Each path below is one point turned by a fixed rotation once a step. After each direction that follows a path, write how fast that rotation turns it, in degrees each step (0 if it stays still).
Each turn is a multiple of 5 degrees from 10 to 175, or 0.
Each row of a path follows its step; steps can be skipped.

step 0: [-1.52  0.09 -0.47 -0.74 -0.32 -2.57  0.43 -1.00 -0.06 -1.85 -2.26  0.78
 -1.97 -0.98 -2.00  0.01  0.20 -1.34 -2.65  1.14 -3.13  0.58 -1.90 -1.70
  1.37 -0.82 -0.25  1.30  1.60 -0.01 -0.91  0.00]
step 2: [ 1.16  1.35 -2.05 -0.66 -1.06 -0.97  3.02  0.18 -0.43  1.76 -3.38 -0.05
  0.05  0.19  0.37 -0.42 -1.86 -2.57 -0.53  0.03 -1.40 -1.85  0.06 -0.61
  0.21  1.76  0.03  1.24  2.46 -0.77 -0.12  1.48]
step 3: [ 0.37  0.29  0.23  2.70  1.16  2.08 -2.93  4.09  0.02  0.38 -0.20  1.03
 -1.40  0.18 -1.94  2.49 -0.09  0.52  0.63  0.64  1.27 -0.47 -1.66  0.03
  0.70  1.17  0.08  1.19 -0.13 -0.51  0.17 -1.86]
step 4: [-0.37 -0.93 -1.02  0.27  1.49 -1.13  1.30  0.24  1.81  2.36  1.09 -1.87
 -0.20  1.23  0.04  0.28 -0.92 -0.45  1.04  0.93 -1.39 -0.28  2.20  0.30
  1.07 -0.09 -0.08  1.46  1.41  0.16 -2.51  4.56]
step 5: [-2.95 -0.21  0.28  0.05  0.35  0.19 -2.74  0.92  0.34  0.10 -0.50  1.07
  0.49 -2.23  0.21  1.04 -2.84  2.53  0.09  0.36 -2.61 -1.85 -1.59  0.08
 -1.09  0.31  2.16  0.28 -0.29 -1.48  0.92 -1.62]
step 6: [ 2.26 -1.55  1.60  1.28 -0.61 -3.38 -0.96 -0.41 -0.10 -0.54  0.69  0.75
 -0.32 -1.02 -2.08  0.81  1.55 -1.19  0.89  0.53 -2.82  1.67  1.28  1.41
 -0.47 -0.70 -1.65  0.02  1.68  0.00 -0.89  2.41]
step 7: [-0.73 -0.79  0.17 -3.14 -0.75 -1.68 -0.73  2.15  0.17  1.47 -0.52  1.18
 -0.67  0.78  1.79 -0.59 -3.16 -0.27  0.53 -0.90  0.88  1.00 -3.51 -0.33
 -2.48  0.49  1.41 -0.94 -1.04 -1.12 -0.32  0.25]
step 8: [ 0.82  1.47  1.30  2.21 -1.26  1.72 -0.24 -0.24 -1.46  0.30 -0.42  2.12
 -1.20  0.62 -1.99 -1.64  0.66 -3.05 -0.23  1.77 -1.52 -1.50  0.00  1.85
  0.52  0.28 -0.94 -1.35  1.46 -2.26  0.63  1.95]
step 10: [-0.40  0.61  1.67  0.34  0.28  1.84 -0.04 -0.75 -0.48  1.09  0.15  0.31
  0.42  0.96  0.39 -0.66 -3.71  2.06  0.79  1.60 -0.53  0.13  2.26  1.33
  2.30  1.48 -1.23 -1.28  2.73 -1.13  1.59  1.98]
step 11: [ 1.23  0.78 -0.08 -1.60 -1.26  0.11 -2.38 -0.58 -0.79  1.55 -0.17  1.05
  1.25 -0.39 -0.72  2.36  1.33  1.69  2.23 -0.53 -1.94 -0.64 -0.88 -0.39
  0.77 -3.59  1.54  2.53 -1.16 -0.86 -0.95 -0.43]
step 12: [-0.85 -2.14  1.41 -0.15 -0.66 -1.78 -1.83  0.26 -0.42 -1.64 -0.85  0.51
 -1.40  1.30  0.05 -1.44 -1.40  1.88 -0.22  2.31 -0.34  2.29  1.34 -1.58
  0.94  0.25 -1.86 -1.83 -1.38  0.89  0.28  3.03]
Directions:
[-0.79  0.73  0.29  0.00  0.44  0.68  0.00 -0.16  0.05 -0.53 -0.60  0.26
  0.22 -0.28  0.50  0.12 -0.30 -0.01 -0.44  0.79 -0.19  1.16 -0.52  0.00
 -0.26  0.60 -0.27  0.58  0.23 -0.43  0.50  0.11]
145
[ 0.70 -1.05  0.44  0.44  0.49 -0.50 -0.19  0.15 -0.26 -0.32 -0.09 -0.11
 -0.35 -0.58 -0.74  0.31  0.47  0.10 -0.42  0.23  0.39  0.63 -0.46 -0.64
  0.70  0.27 -0.67  0.48 -0.43 -0.07 -0.13 -0.13]
125
[-0.98 -0.67  0.07  0.35  0.76  0.24 -0.19 -0.46  1.00 -0.45  0.28 -0.28
  0.17 -0.13 -0.28 -1.09  0.22 -0.49 -0.36  0.15 -0.14 -0.59  0.04 -0.41
  0.29 -0.41  0.50 -0.10  0.00 -0.56 -0.02  0.05]
85
[-0.35 -0.22 -0.66  0.75  0.48 -0.48  0.29  0.89  0.51  0.21  0.03 -0.33
 -0.34 -0.54 -0.34  0.67 -0.19 -0.45 -0.26 -0.09 -0.51 -0.38 -0.16  0.52
 -0.92  0.85  0.21  0.30  0.37  0.33 -0.27  0.03]
20
[ 0.15 -0.49  0.70 -0.02 -0.71  0.48 -0.15 -0.22  0.89  0.18 -0.61 -0.96
 -0.11  0.24  0.42  0.26  1.17  0.10  0.52  0.18  0.00 -0.11 -0.32  0.64
 -0.50 -0.06 -0.39  0.39  0.13 -0.22 -0.29  0.08]
145
[ 0.22 -0.67 -0.44 -0.46  0.56 -0.01  0.34  0.58 -0.38  0.33 -0.20 -1.16
  0.49  0.22  0.60 -0.33 -0.20  0.04  0.25  0.38 -0.20  0.72  0.48 -0.57
 -0.45  0.30  0.03 -0.85 -0.37 -0.47 -0.20  0.28]
135

step 0: [-0.96 -0.30 -1.18  2.10  1.67  1.24 -2.05  1.28  0.53  2.01  1.58  0.28
 -0.31  0.92  2.62  1.93 -1.13 -0.07  1.08  0.46 -2.12 -0.16  1.67  1.56
 -1.17  1.42  0.62 -1.27  2.26 -1.21  0.35  0.13]
step 1: [-0.91 -0.04 -1.64  1.84 -0.10 -0.94 -0.39 -0.58  1.74  4.41  1.31 -1.46
 -0.93 -1.43 -0.74 -0.87  1.52  0.37 -0.56  1.54  0.28  0.02 -0.48 -0.34
 -1.21 -0.50  1.15  1.49  2.81 -1.58 -0.50  0.33]
step 2: [ 0.03  1.59  0.63  3.35  0.57  1.41 -0.48 -0.82  0.44  1.04 -0.51 -1.39
  1.38 -1.78  0.86  0.87  0.97  0.92 -0.05  3.09 -1.10 -1.94 -0.39  1.28
  0.72  1.71 -0.94 -2.42  2.03 -0.57  0.02 -1.13]
step 4: [ 0.49  0.31  1.34  2.19  1.38  0.41 -2.38 -0.99  0.81  1.16 -2.79 -0.06
 -0.07 -2.54  0.06  0.36 -0.57 -1.68  2.68  2.76  0.26 -0.83 -1.06 -0.57
 -1.50 -0.83  0.14  0.90  1.49 -0.58 -1.18  0.48]
step 5: [-0.45 -1.82 -0.19  1.05 -0.64  0.41  0.04  1.71 -0.07  0.82  0.26 -0.90
 -1.97 -1.48  1.13  0.94 -2.85 -1.35 -0.59  1.62 -1.00 -0.76  0.23  2.00
 -1.73  1.05 -1.69 -1.41  3.00  1.32 -1.83  0.15]
step 6: [ 0.34  0.16 -1.23 -0.21  0.81 -0.35 -1.47 -1.19  1.07  2.09  0.40  0.25
 -1.45  1.30 -0.61  1.66 -1.91  0.03  1.13  3.90  0.20 -0.13  0.93  1.91
 -1.21 -0.71  1.77  0.75  2.13 -2.63 -0.50  0.22]
step 8: [ 1.89  1.74  0.12  0.60  0.29 -2.02 -0.54  1.35  0.56  2.09  0.17 -0.22
  0.93  0.94  1.37  0.37  0.09  0.19 -0.24  3.97 -1.24 -0.11 -0.30  3.30
 -0.15  1.42 -1.23 -1.09  0.80 -0.60 -0.35  2.23]
step 9: [ 1.86  0.56 -0.56  0.96 -0.13 -2.22 -1.50 -0.72  0.96  0.22  0.95 -0.51
 -0.28 -1.28  2.25  1.29  0.79 -0.86  0.80  2.63 -1.48 -1.01 -2.61 -0.53
 -2.59 -1.57  1.18  1.72  1.65  1.10  0.59 -1.05]
step 10: [ 0.32 -0.19 -1.91  1.33  2.52 -1.35 -0.03  0.81 -0.24  1.72 -0.52 -0.18
  1.02 -2.10  1.58  1.20 -1.64 -1.24  1.69  2.56 -0.07 -0.34 -0.36 -1.57
 -1.48  1.86 -1.94 -1.78  0.65  0.81 -1.02  1.69]
step 11: [ 1.25  0.44 -1.57 -0.65  0.94  0.33 -0.44  0.45 -0.32  1.14  1.17  0.88
 -2.11 -0.18  0.41  1.11 -0.73 -0.26 -0.13  0.57 -1.22 -2.49 -1.43  1.03
 -2.08  1.90  1.05  1.24  4.42 -0.28 -0.01  1.77]
step 12: [-1.42  1.79 -0.61  0.56  1.48 -0.07 -0.31 -1.70  1.28  0.84  2.64 -1.53
 -0.08 -2.53 -2.37  0.99 -1.10 -0.17  0.82  3.55 -0.07 -0.59  0.08 -1.00
 -1.96 -0.10  0.89 -1.43  1.20 -0.18  0.33  0.90]
Directions:
[ 0.05 -0.17 -0.57  0.46  1.00 -0.07 -0.15  0.07 -0.75 -0.35 -0.43 -0.21
 -0.15  0.14 -0.25 -0.64  0.69 -0.21 -0.61  0.30  0.16 -0.75  0.22 -0.01
 -0.08 -0.05  1.09 -0.45 -0.07  0.83 -0.37  0.13]
45
[ 0.10 -0.65  0.38  0.04 -0.29 -0.04 -0.57 -0.68  0.49  0.67 -0.01  0.36
 -0.26 -0.88 -0.65 -0.33  0.10  0.17  0.22  0.53  0.10 -0.54 -0.03 -1.10
  0.16 -0.38  0.01 -0.16 -0.65  0.47  0.67 -0.33]
135
[-0.21  0.09  0.20 -0.58 -0.34 -0.28 -0.01 -0.46 -0.09 -1.11  0.88  0.19
  0.03 -0.14  0.33  0.17 -0.37  0.47 -0.30  1.00 -0.70  0.02  0.40  0.20
  0.03  0.08  0.61 -0.39  0.01  0.10 -0.22 -1.07]
115
[-0.97 -0.66  0.74  0.87 -0.37  0.73 -0.12 -0.08 -0.04  0.13 -0.66 -0.34
 -0.26 -0.11  0.16 -0.79  0.15  0.33  0.10  0.08  0.00  0.10  0.39  0.48
  0.33 -0.32  0.04  0.16  0.37 -0.67 -0.69 -0.62]
25
[-0.29 -0.01  0.10 -0.06  0.04  0.43 -0.84 -0.01  0.69  0.32  0.53 -0.20
 -0.58  0.39 -0.92  0.52 -0.37 -0.25 -0.44 -0.46  0.12  0.64  0.97  0.69
 -0.23 -0.34  0.50 -0.56 -0.09  0.27  0.12  0.33]
55
[-0.11 -0.72 -0.49 -0.01 -0.09 -0.54 -0.58  0.63 -0.08  0.29 -0.38  0.78
  0.10 -0.37  0.64  0.37 -0.70 -0.88  0.11 -0.58 -0.25  0.20  0.52 -0.64
 -0.19  0.12  0.41  0.25  0.16  0.13 -0.74 -0.55]
70
[ 0.67  0.10  0.29  0.37  0.22  0.88  0.22  0.33  0.48 -0.05 -0.09  0.03
  0.64  0.00 -0.03 -0.27 -0.34  0.30 -0.37  0.14  0.72  0.84 -0.28 -0.61
 -0.53  0.57 -0.29 -0.86  0.19  0.59 -0.49 -0.65]
135
[-0.38  0.71  0.21  0.11  0.47 -0.36 -0.22 -0.07 -0.38  0.31 -0.58  0.62
  0.91  0.28 -0.65  0.02 -0.41 -0.05  0.69  0.82  0.11  0.29  0.47 -0.04
  0.29  0.37  0.21 -0.53 -0.64 -0.86 -0.22  0.34]
170

step 0: [-0.23  0.70 -0.52 -1.01 -3.07  2.82  0.18  1.34  1.52  0.90  1.68 -1.25
  0.22  0.98 -0.16  0.75 -1.03 -1.42 -2.29 -0.31 -1.59 -0.07 -0.44  1.60
 -0.01 -1.13  1.79 -0.54 -1.69  0.24 -0.08  0.10]
step 1: [-1.51  0.01  0.39 -0.19  0.27  0.36 -0.05  0.09 -0.55 -1.07  2.11 -1.80
 -2.18  0.42  1.09  0.74 -1.03  0.62  0.59  1.44 -1.00 -1.63  2.10  1.57
 -0.29 -1.73 -0.97  1.38 -3.03 -0.39  1.63  1.14]
step 2: [ 0.24 -1.92  0.31  1.98 -0.21  1.31  2.08  1.99 -1.69 -0.04  2.59 -1.25
  0.63  0.14  1.25  0.43 -0.81  2.41  0.04  0.34  0.15  1.64 -0.68 -0.95
  1.33  0.23 -1.87  0.00 -0.77  0.35 -0.04  2.10]
step 3: [-0.66 -0.12  0.71  0.22 -0.87 -0.39  1.22  1.95 -1.46  0.52 -1.07 -0.08
  1.89  4.07  1.18  1.39 -1.78 -0.96 -0.48  0.06  0.52 -0.75  0.67 -0.88
 -0.75 -0.31 -0.26 -0.45  1.78 -0.27  0.91  2.53]
step 6: [-1.32  0.33  0.18 -0.33 -2.83  0.70  0.29  1.22 -0.20 -1.92  2.90 -0.21
  1.00  0.78 -1.51 -0.71  0.53 -0.55  0.25  0.31 -1.54 -2.55 -1.28  0.43
  0.81 -1.38 -0.98  2.22 -0.85 -0.61  1.18  1.08]
step 7: [ 0.74 -1.46 -0.21 -0.43 -0.92  1.74  0.04  0.42 -1.86  0.49  1.93 -2.19
  0.54  1.04  0.85  2.30  2.00  0.35 -0.81 -0.08  1.24 -0.61  0.65 -0.83
 -1.09  0.94 -0.48  0.15 -3.04 -1.17  1.92  1.07]
step 8: [-0.94  0.71 -0.57  0.12 -1.24  1.99  1.56 -0.20 -1.66 -0.26  0.00 -2.25
 -0.50  1.83  0.62  0.60 -1.29  2.49 -1.33  0.27  2.04  0.26  0.07  1.40
 -1.20 -1.64 -0.82 -1.41  1.04  1.79 -0.21  1.89]
step 9: [-0.27  0.19  0.56  0.39 -1.52  1.96 -0.02  1.49  1.05  1.82 -0.28 -0.11
 -0.74 -0.22  3.13  1.27 -2.56 -0.87 -1.57  0.81 -1.13 -1.25  0.56 -0.01
  1.27 -0.48  0.09  1.13  0.89 -0.11 -1.17  2.86]
step 10: [-0.44  0.56  2.74  0.47  0.97 -0.71  0.85  0.77  1.33  0.31  0.60 -1.28
  0.09  1.82  1.29  0.44 -0.58  1.43  0.20 -0.20 -2.00 -2.14  2.00 -2.00
  2.19 -1.04 -1.09 -0.05 -1.06  1.40  1.79 -0.11]
step 11: [ 0.66 -1.38  1.20 -0.47 -1.62  1.31  1.37  3.06 -0.09  0.19  2.98  0.14
  1.53  2.12 -1.94  0.55 -0.37 -0.52 -0.49 -0.13 -1.07  1.78 -0.08 -0.22
  1.29 -1.66 -1.19 -1.07 -0.22  0.34  0.39 -1.31]
step 12: [-0.65 -0.16  0.42 -1.05 -1.94  0.15 -1.50  1.67 -2.29 -2.61  0.64 -0.93
  0.54  1.66 -0.08  1.98 -0.97 -1.66  0.33  0.35  0.88 -0.51  2.21  1.82
  0.03 -0.29  0.03  0.52 -0.14 -1.82  2.08  0.70]
Directions:
[ 0.60  0.36 -0.06 -0.30  0.71  0.10  0.51 -0.51  0.00  0.50  0.35  0.55
 -0.30  0.08  0.44 -0.80 -0.77  0.42 -0.38 -0.03  0.44  0.24 -0.13 -0.07
 -0.12 -0.25  0.03 -0.09 -0.52 -0.39  0.39  1.36]
55
[-0.77 -0.46  0.46  0.39  0.34 -0.27  0.81  0.54 -0.03 -0.08 -0.33  0.22
 -0.37  0.15  0.50  0.21 -0.40  0.06  0.05  0.77 -0.89  1.12  0.72 -0.12
  0.13 -0.16  0.57 -0.34 -0.30  0.19 -0.15  0.07]
45
[ 0.60  0.07  0.49 -0.44  0.93  0.03 -0.16 -0.37 -0.51  0.49  0.37 -0.88
 -0.22 -0.55 -0.01  0.20  0.43  0.53  0.07  0.74 -0.27  0.10  0.29 -0.29
  0.02  0.73 -0.24 -0.01  0.06  0.84  0.77 -0.36]
125
[ 0.63  0.17  0.21 -0.19 -0.57  0.10 -0.35 -0.08  0.73 -0.62  0.35  0.33
  0.16  0.15 -0.79 -0.62  0.74  0.08 -0.39  0.40 -0.17  0.46  0.89  0.22
  0.56 -0.17  0.85 -0.01  0.07 -0.31  0.80  0.04]
60
[ 0.22 -0.08  0.13 -1.03  0.12  0.78 -0.16 -0.22  0.16  0.01 -0.06  0.22
 -0.32  0.31 -0.11  0.59 -0.27 -0.31  0.03 -0.24  0.32  0.52  0.52  1.07
 -1.01 -0.33 -0.25 -0.96 -0.10  0.15 -0.10 -0.54]
95
[-0.23  0.48 -0.47  0.30 -0.22  0.32 -0.08 -0.33 -0.54  0.61  0.67 -0.08
  0.16 -0.08 -0.19 -0.28 -0.18  0.76  0.22 -0.03  0.29  0.77  0.82 -0.74
  0.00 -0.76 -0.34  0.13  0.52 -0.54 -0.61 -0.78]
120
